In the data rows, 500 means zero.
Some points:
tensor([706, 243, 502, 511, 547, 623, 587, 558, 416, 668, 780, 752])
tensor([353, 536, 725, 307, 553, 455, 704, 523, 592, 424, 512, 549])
tensor([625, 436, 225, 749, 421, 524, 326, 463, 454, 601, 448, 419])
tensor([546, 518, 437, 454, 497, 515, 425, 524, 485, 587, 524, 459])
tensor([430, 605, 673, 239, 486, 525, 626, 646, 593, 439, 567, 615])
tensor([406, 579, 685, 391, 522, 433, 612, 588, 523, 474, 565, 499])
tensor([602, 400, 405, 596, 577, 528, 415, 369, 468, 552, 525, 515])
tensor([413, 543, 716, 379, 584, 444, 626, 586, 491, 458, 573, 554])
tensor([661, 388, 689, 431, 671, 563, 660, 508, 394, 458, 683, 772])
tensor([502, 496, 700, 335, 539, 511, 623, 616, 489, 527, 608, 648])
tensor([359, 719, 99, 966, 305, 303, 233, 404, 362, 449, 326, 25])
tensor([704, 235, 539, 496, 686, 607, 595, 412, 396, 562, 710, 778])
tensor([443, 613, 58, 978, 333, 330, 160, 474, 319, 559, 332, 11])
tensor([443, 620, 12, 947, 336, 333, 258, 444, 355, 504, 335, 39])
tensor([631, 314, 626, 379, 671, 577, 527, 368, 512, 491, 632, 767])
tensor([527, 451, 553, 438, 571, 575, 551, 397, 570, 428, 405, 669])
tensor([382, 509, 548, 484, 474, 527, 433, 366, 659, 449, 329, 536])
tensor([447, 501, 432, 408, 414, 542, 476, 552, 613, 547, 436, 470])
tensor([668, 375, 663, 382, 531, 541, 587, 640, 460, 610, 710, 668])
tensor([390, 573, 448, 375, 354, 498, 499, 548, 655, 526, 431, 474])
tensor([392, 675, 59, 978, 335, 259, 240, 430, 332, 488, 332, 46])
tensor([535, 499, 635, 483, 560, 496, 574, 585, 416, 491, 644, 541])
tensor([462, 516, 592, 399, 442, 527, 556, 575, 604, 440, 445, 578])
tensor([391, 651, 55, 980, 374, 290, 251, 406, 286, 483, 298, 8])
tensor([387, 657, 53, 949, 333, 334, 298, 466, 360, 509, 259, 42])
tensor([540, 435, 476, 447, 511, 605, 467, 374, 576, 476, 449, 622])
tensor([697, 353, 533, 461, 550, 613, 497, 480, 476, 555, 611, 666])
tensor([352, 592, 731, 304, 514, 402, 608, 577, 565, 445, 479, 563])
tensor([483, 467, 590, 259, 529, 697, 556, 478, 631, 499, 449, 659])
tensor([497, 525, 555, 399, 457, 580, 495, 523, 538, 544, 468, 506])
tensor([494, 432, 334, 685, 574, 469, 323, 265, 507, 518, 410, 379])
tensor([721, 316, 478, 518, 615, 630, 549, 489, 393, 549, 614, 675])
tensor([376, 697, 96, 948, 361, 314, 238, 402, 354, 468, 278, 80])
tensor([362, 643, 39, 993, 327, 257, 235, 406, 301, 526, 332, 4])
tensor([416, 648, 89, 934, 380, 315, 223, 431, 390, 512, 321, 77])
tensor([467, 447, 657, 393, 531, 465, 526, 538, 550, 524, 555, 481])
tensor([502, 466, 608, 349, 549, 614, 578, 356, 588, 417, 444, 679])
tensor([608, 343, 675, 533, 665, 528, 589, 376, 410, 389, 633, 683])
tensor([514, 571, 180, 873, 394, 381, 301, 452, 331, 487, 444, 214])
tensor([521, 512, 583, 407, 469, 501, 527, 603, 522, 517, 609, 561])
tensor([224, 725, 646, 310, 443, 407, 557, 557, 730, 432, 358, 438])
tensor([437, 565, 577, 342, 350, 546, 465, 556, 698, 481, 429, 615])
tensor([470, 506, 822, 165, 491, 553, 689, 659, 588, 481, 622, 701])
tensor([426, 534, 730, 343, 568, 470, 614, 595, 520, 469, 575, 507])
tensor([526, 426, 724, 272, 560, 601, 687, 508, 570, 476, 599, 731])
tensor([393, 541, 638, 345, 444, 493, 545, 594, 626, 515, 501, 520])
tensor([421, 643, 137, 886, 369, 336, 263, 465, 387, 498, 318, 134])
tensor([623, 407, 663, 416, 693, 585, 636, 509, 437, 486, 668, 700])
tensor([389, 539, 460, 398, 459, 547, 582, 505, 567, 439, 404, 544])
tensor([599, 389, 684, 371, 661, 569, 698, 523, 421, 517, 723, 713])
tensor([549, 356, 682, 394, 630, 520, 671, 547, 498, 459, 700, 756])
tensor([455, 489, 563, 315, 521, 597, 525, 507, 624, 470, 389, 599])
tensor([677, 338, 551, 352, 563, 652, 542, 498, 520, 585, 629, 743])
tensor([505, 590, 0, 999, 316, 418, 241, 467, 336, 584, 322, 106])
tensor([472, 477, 509, 469, 497, 554, 562, 455, 545, 471, 490, 543])
tensor([659, 353, 621, 477, 646, 548, 641, 516, 400, 539, 704, 688])
tensor([726, 240, 574, 420, 638, 615, 558, 490, 437, 613, 715, 726])
tensor([404, 539, 671, 328, 438, 439, 639, 814, 499, 585, 694, 483])
tensor([439, 528, 631, 276, 494, 590, 566, 496, 674, 485, 407, 639])
tensor([280, 692, 547, 472, 416, 426, 523, 497, 578, 412, 362, 401])
tensor([506, 630, 49, 927, 281, 343, 140, 585, 383, 659, 332, 10])
tensor([506, 506, 390, 544, 539, 527, 419, 386, 548, 425, 337, 486])
tensor([435, 625, 550, 467, 518, 459, 463, 522, 552, 503, 365, 410])
tensor([543, 471, 634, 290, 503, 529, 553, 583, 626, 487, 527, 630])
tensor([463, 585, 102, 883, 316, 352, 337, 495, 399, 541, 440, 198])
tensor([436, 526, 584, 279, 423, 619, 506, 560, 655, 506, 415, 594])
tensor([338, 609, 699, 341, 539, 529, 575, 514, 535, 423, 438, 517])
tensor([623, 474, 222, 672, 416, 532, 357, 439, 469, 615, 452, 383])
tensor([513, 531, 403, 502, 467, 551, 411, 439, 557, 460, 376, 434])
tensor([537, 454, 703, 352, 591, 495, 530, 523, 533, 584, 505, 549])
tensor([502, 632, 195, 700, 383, 451, 249, 448, 553, 483, 320, 315])
tensor([719, 323, 572, 446, 607, 669, 586, 508, 361, 564, 724, 721])
tensor([530, 428, 504, 456, 578, 504, 432, 341, 614, 513, 402, 579])
tensor([419, 647, 112, 940, 367, 306, 196, 343, 432, 459, 235, 57])
tensor([379, 591, 543, 379, 411, 490, 570, 573, 616, 444, 472, 541])
tensor([579, 399, 709, 468, 644, 588, 694, 363, 459, 435, 631, 782])
tensor([708, 300, 538, 438, 571, 656, 524, 472, 485, 535, 632, 749])
tensor([678, 294, 658, 430, 692, 658, 605, 415, 393, 544, 650, 767])
There is one direction along which these points spread out most. How far along it is each point below, from 0 to 99? The average is 50, and the first point in the table lies past the average.
tensor([557, 391, 737, 348, 648, 564, 594, 511, 490, 541, 624, 657]) 65
tensor([569, 353, 753, 228, 661, 575, 623, 512, 533, 579, 536, 664]) 67
tensor([364, 647, 605, 398, 480, 421, 556, 545, 540, 387, 417, 410]) 51
tensor([703, 277, 529, 425, 504, 649, 514, 533, 477, 613, 671, 742]) 62
tensor([354, 625, 669, 403, 532, 408, 584, 551, 533, 399, 471, 480]) 55
tensor([410, 676, 12, 994, 271, 305, 242, 457, 334, 515, 331, 21]) 17
tensor([356, 644, 430, 375, 372, 517, 460, 515, 704, 439, 326, 440]) 48
tensor([476, 523, 409, 582, 521, 536, 461, 370, 518, 486, 406, 498]) 47
tensor([465, 568, 653, 368, 571, 546, 621, 541, 562, 418, 558, 553]) 59
tensor([429, 644, 76, 929, 321, 364, 287, 439, 392, 515, 324, 69]) 21
tensor([734, 329, 518, 446, 574, 681, 540, 433, 419, 578, 694, 690]) 61
tensor([599, 332, 701, 359, 640, 570, 663, 519, 482, 475, 662, 764]) 67
tensor([387, 544, 826, 154, 630, 449, 704, 622, 544, 406, 544, 520]) 66
tensor([512, 442, 613, 462, 543, 478, 516, 487, 530, 538, 551, 552]) 56
tensor([729, 338, 551, 465, 546, 629, 638, 548, 489, 582, 668, 722]) 62
tensor([517, 495, 629, 323, 485, 548, 614, 627, 531, 491, 608, 631]) 62
tensor([659, 285, 664, 420, 660, 581, 531, 464, 478, 563, 638, 661]) 63
tensor([396, 632, 49, 952, 312, 314, 235, 409, 386, 490, 320, 39]) 19
tensor([476, 517, 678, 413, 532, 441, 629, 581, 445, 517, 640, 538]) 58
tensor([324, 674, 576, 356, 396, 390, 541, 643, 653, 476, 410, 419]) 51
tensor([429, 572, 735, 291, 520, 489, 666, 628, 610, 420, 524, 619]) 63
tensor([387, 651, 578, 352, 415, 434, 539, 616, 660, 435, 393, 465]) 52
tensor([675, 310, 546, 559, 622, 567, 507, 499, 392, 551, 664, 636]) 57
tensor([417, 563, 757, 276, 543, 472, 634, 520, 544, 334, 503, 650]) 63
tensor([412, 601, 711, 269, 477, 509, 603, 547, 594, 409, 503, 602]) 61
tensor([621, 363, 654, 456, 636, 610, 591, 421, 406, 517, 647, 666]) 62
